[9001, 7909, 7046, 6872, 6532, 5383, 5002, 4651, 4493, 4166, 3667, 2997, 5016]
Give the entry just right of 5383.
Answer: 5002
The entry just right of the centre entry -> 4651
The entry just right of 7909: 7046
The entry just right of 3667 is 2997
Give the maximum.
Answer: 9001
The entry just right of the largest entry -> 7909
The entry just right of 6872: 6532
